In the data rows, 128 means zero.
Some points:
[125 109 130 128 116 115 127 103 128 136 110 138 148  88 126 105  94 146
  87  93 135 142 137  97 144 159 138 137 125 111 124 133 145 130 176 115
  97 141 122 141 172 150 138 158  73 138 100 159]
[155 106 108 146 153 137 109 114 124 164 153 115  96 157 132 111 126 164
 141 123 106 127 145 129 107 117 121 131 128 197 101  83  86 119 134 140
 131 137 125 146 145 127 129 116 127  92 100 149]
[140 156 116 102 146 142 139 142 129 138 100 146 154 135 129 128 128 156
 167 126 138 155 119 148 155 148 194  96  88 123  82 161 111 188 156 115
 115 109 168 110 132  93 155 122 152 111 142 135]
[128 132  87  98 147 140 140 115 161 106  99 124  95 104 124 150 117 138
 131 110 159 125 137 112 106 104 126 101 126 145 101 111 154 133  86 166
 148 139  90 133 129 158 153 116 108 119 176 150]
[127 117  92 157 122 149 159 148 123 157 127 115 148 123 177 173 136 116
 113 146 139 117 130 123 165 132  81 140 115 150 105 118 144 161 111 121
 102 181 135 105 133 168 122 185 184 144 105  79]
[166 150 123 111 125 110 131 156 168 153 107  85 152 102 154 133 105 135
 150  94 102 106  93 159 149 161 154 111 160 124 158 129 105 113 125  93
 151 120 123 118 144 114 164 126 116 124 103 115]
[114  80 153 142 155 124 164 150 104 125  93 137 121 117 108 143 180 139
  92  91 139 109 109 132  92 122 158 142 108 127 158 120 126 142  96 139
 146 114 132 138  99 114 157 179 111  98 106 137]
[143 116 127 133 144  98 106 127  92 122 106 137  82  96 140 129 102 163
 146 169 131 106 124 126 105 126 133  80 116  97 148 124 124 111 154 116
 128 139 137 135 105 131  87 151  92 144 140  95]
[164 115 170 121 110 156 139  82 137 155 161 130 177 139 117 110 129 122
 104 172 109 167 123 166 105  78 153  94 136 131 143 125 123 123 101 130
 138 155 147 126 118 204 126 144 149 121 127 144]
[119 140  92 148 148 113 131 174 106  80 151 167 151 149 146 140  84 118
 126 137 120 126 170 124 104 187 169 135 163 117 182 111 133 124 120 110
  91 152 125 121 115 134 130 114 125 109 145 159]
[ 89 150 117 129 156 168 109 166 173 139 147 144  95 117 116 112 176 104
 137 157 141 121 118 161 112 121 103 107 123 122 127 145 156 143 116  98
 107 180 121 116 139 106 122 118 112 157  69 138]
[116 141 141 171 122  86 121 143 125 154 147 158 127 186 149 181 120 115
 150  89 145 118  95 145 106  89  99 126 119 117 172 175 134 141 196 141
 135 128 128 136 174 128 123 122 115 121 178 137]
[115  76  89  94 140 106 147 141 136 127  93 126 149 124 109 106 140 146
 145 122 125 155 125 106 141  90  87 143 147 126 121 154 126  84 106 117
 129 149 159 118 102 132 123 116 118 125 143 116]
[144 150 117 103 128 167 139 136 110 157 120 135  97 114  94 155  83 102
 121 136 117 129 150 162 184 142 132 164 111 122 138 126 138 132 173 132
 177 119 125 104  76 123 118 114 118 113 122 160]
[105 134 101 109  99  97 111 111 130  98  90 199 130 117 131 132 128 111
 104 156 100 132 129 155 130 107 107 142 150 122 122  99  93 127 113 150
 136  87 109 129 154  95 120 155 127 133  92 128]
[151 148 164 104 111  81 118 131 147 100 115 119 149 109 132 184 124  95
  99 126 153 106 152  96 105 106 134 124  90 160 121 154  90 122 142 134
 110 150 134 139 112 109 126  91 111 149  89 115]
[ 90 153 108 112 106 115 113 154  98 152 149  91 158 147 106 103 141 119
 148 138 115 101 117  80 154 113 161 115 108 113 112 109 118 119 134 159
 165 152 102 129 115 102 157 152 102 138 138 150]
[119 105 155 104 132 146 157 113 101 127 144 135 122 105 102 151  88 108
 171 164 138 100  93 141 134 187 103 140 108 100 144 125 117  98 134 155
  95 139 141 161 145 117 152  95 142  86 133 115]
[ 78 134 144  82 103 154 130 121 106 127 117  99  98 113 154 121 100 155
 112 107 102 133 119 118  89  87 122 145 126 120 144  99 159 149 115 114
 122 133 138 113 149  79 113 100 154 132 129 101]
[137 137 111 141 101  95 162 117 103 111 160  95 101 160 154 160 135 113
 118 142 142 161 109 176  98 156 134 158 123 120 102 156 116 103 122 117
 105 123 161 104 119 111 129 109  70 166 159 151]
[125 123 157 120 155 100 114 130 128 131 121 121 153 115 148 119 109 136
 116 141  96 120 129 106 146 161  82 112  63 104 121 126 149 135 101 127
 151  88 130 109 135 132 129 115 128 130 122 192]
[141 134 109 149  91 118 102 110 144 159 112 133 160 141  88 120 120 152
 135 127 130  90 117 131  78 144 138 160 142 126  75 149 176 116 108 122
 123 116 101 122 103 125  83 125 153 110 109 117]
[108 105 130 144 135 178 136  87 173 129 185 126 147 137 158 133 115 139
 138 137 156 142 141  85 136 115 138 116 150 124 132 141 113  92 132 124
 144  85 120 128 101  88 107 152 136 127 120 132]
[195 155 183 126 129 163 134 110 132 129 136 156 124 130 167 143 199 145
 187 152 106 185 141  78 143 140 152 159 184 148 158 140 171 129 118 165
 157 157 142 166 131 133 131 142 152 169 135 145]
[161 106 114 111 137 111 124 117 125  99 127 108 140 133 110  93 160  80
 131 129 130 131 101  96 114 129 101 116 152 147 121  73 162 151 176 119
 135 103 125  94 117 119 150 120 124 108 146 109]
[111 147 126 177 131 140 122 155 153 129  62  92 118 169 160 100 146 115
  49 147 157 132 111 147 133 148 118 119 133 129 150 153 124 129 147 168
 142 141 147 156 142 129  94 102 152 122 146 117]
[124 149 132 133  96 143  73 127 145 115 130 134 140 118 107 142 175 153
 105  92 142 119 142 177 145 128  99 142  81 118 153  80 107  98 139 114
  89 129 145 136 132 121 137 146 147 148 195 133]
[176 127 121 148 125 115 156 115 123 108 157 133  91 140 115  99 124 110
 113  90  91 133 148 108 151  98 142  97 116  97 102 141 148 104 105 137
 117 131 102 127 141  90 135 124 155 114 125 104]
[ 88 141 112  85 154 148 117  90  97 113 132 138 126 154 144 122 158 109
 128 105 132 116 133 138 135 145 147 132 109 143 119 140 128  90 145  91
 144 113  99 130 129 186 113 104 144 136  98  71]
[ 71 163 171 173 156  69 156 102 112 123 120 142 129 131 104 101 120 158
 140 109 159 147 133 162 177 127 110 121 160 149 143  92 131 145 110 136
  92 126 107 124 105 134 108 133 104 120 131 112]
[125 125 123 164 127 135  73 109 106 139 167 117 109  69 106 115 132  91
 135 102 129 115 133  93 129 137 133 142 167 124 111 145  80 177 101 119
 148 101 171 130 136 145 109 112 135 113 136 122]
[129 117 141 117  78 143 150 161 158 149 130 129  88 153 117  93 126 115
 140 149 116 130 164  95 127 119 123 130 135 145 122 137 116 151 104  86
 110  84 108 161 126 164 141 121 126 111 151 120]
[145  85 160 140 147 162 115 168 126  74 156 101 151 133  99 117 104 155
 144 146 127 128 138 151 127 101 133 149 164 127 110 149 119 148 127 153
 144 103 106 119 146 162 144 146 162 196 115 117]
There is one direction along which these points spread out most. Take the direction at right angles to it along which they spread out most. Then take the direction at right angles to both along which they spread out most. Go by this last direction. Where along it does each point below lie, from 0 to 99? 50 is the average, and the first point above lies past it. One standard deviation of the points above along it is 16.
[141 134 109 149  91 118 102 110 144 159 112 133 160 141  88 120 120 152
 135 127 130  90 117 131  78 144 138 160 142 126  75 149 176 116 108 122
 123 116 101 122 103 125  83 125 153 110 109 117] >> 36
[145  85 160 140 147 162 115 168 126  74 156 101 151 133  99 117 104 155
 144 146 127 128 138 151 127 101 133 149 164 127 110 149 119 148 127 153
 144 103 106 119 146 162 144 146 162 196 115 117] >> 49
[143 116 127 133 144  98 106 127  92 122 106 137  82  96 140 129 102 163
 146 169 131 106 124 126 105 126 133  80 116  97 148 124 124 111 154 116
 128 139 137 135 105 131  87 151  92 144 140  95] >> 52
[ 88 141 112  85 154 148 117  90  97 113 132 138 126 154 144 122 158 109
 128 105 132 116 133 138 135 145 147 132 109 143 119 140 128  90 145  91
 144 113  99 130 129 186 113 104 144 136  98  71] >> 35
[161 106 114 111 137 111 124 117 125  99 127 108 140 133 110  93 160  80
 131 129 130 131 101  96 114 129 101 116 152 147 121  73 162 151 176 119
 135 103 125  94 117 119 150 120 124 108 146 109] >> 48
[ 71 163 171 173 156  69 156 102 112 123 120 142 129 131 104 101 120 158
 140 109 159 147 133 162 177 127 110 121 160 149 143  92 131 145 110 136
  92 126 107 124 105 134 108 133 104 120 131 112] >> 34
[ 90 153 108 112 106 115 113 154  98 152 149  91 158 147 106 103 141 119
 148 138 115 101 117  80 154 113 161 115 108 113 112 109 118 119 134 159
 165 152 102 129 115 102 157 152 102 138 138 150] >> 63
[125 123 157 120 155 100 114 130 128 131 121 121 153 115 148 119 109 136
 116 141  96 120 129 106 146 161  82 112  63 104 121 126 149 135 101 127
 151  88 130 109 135 132 129 115 128 130 122 192] >> 61
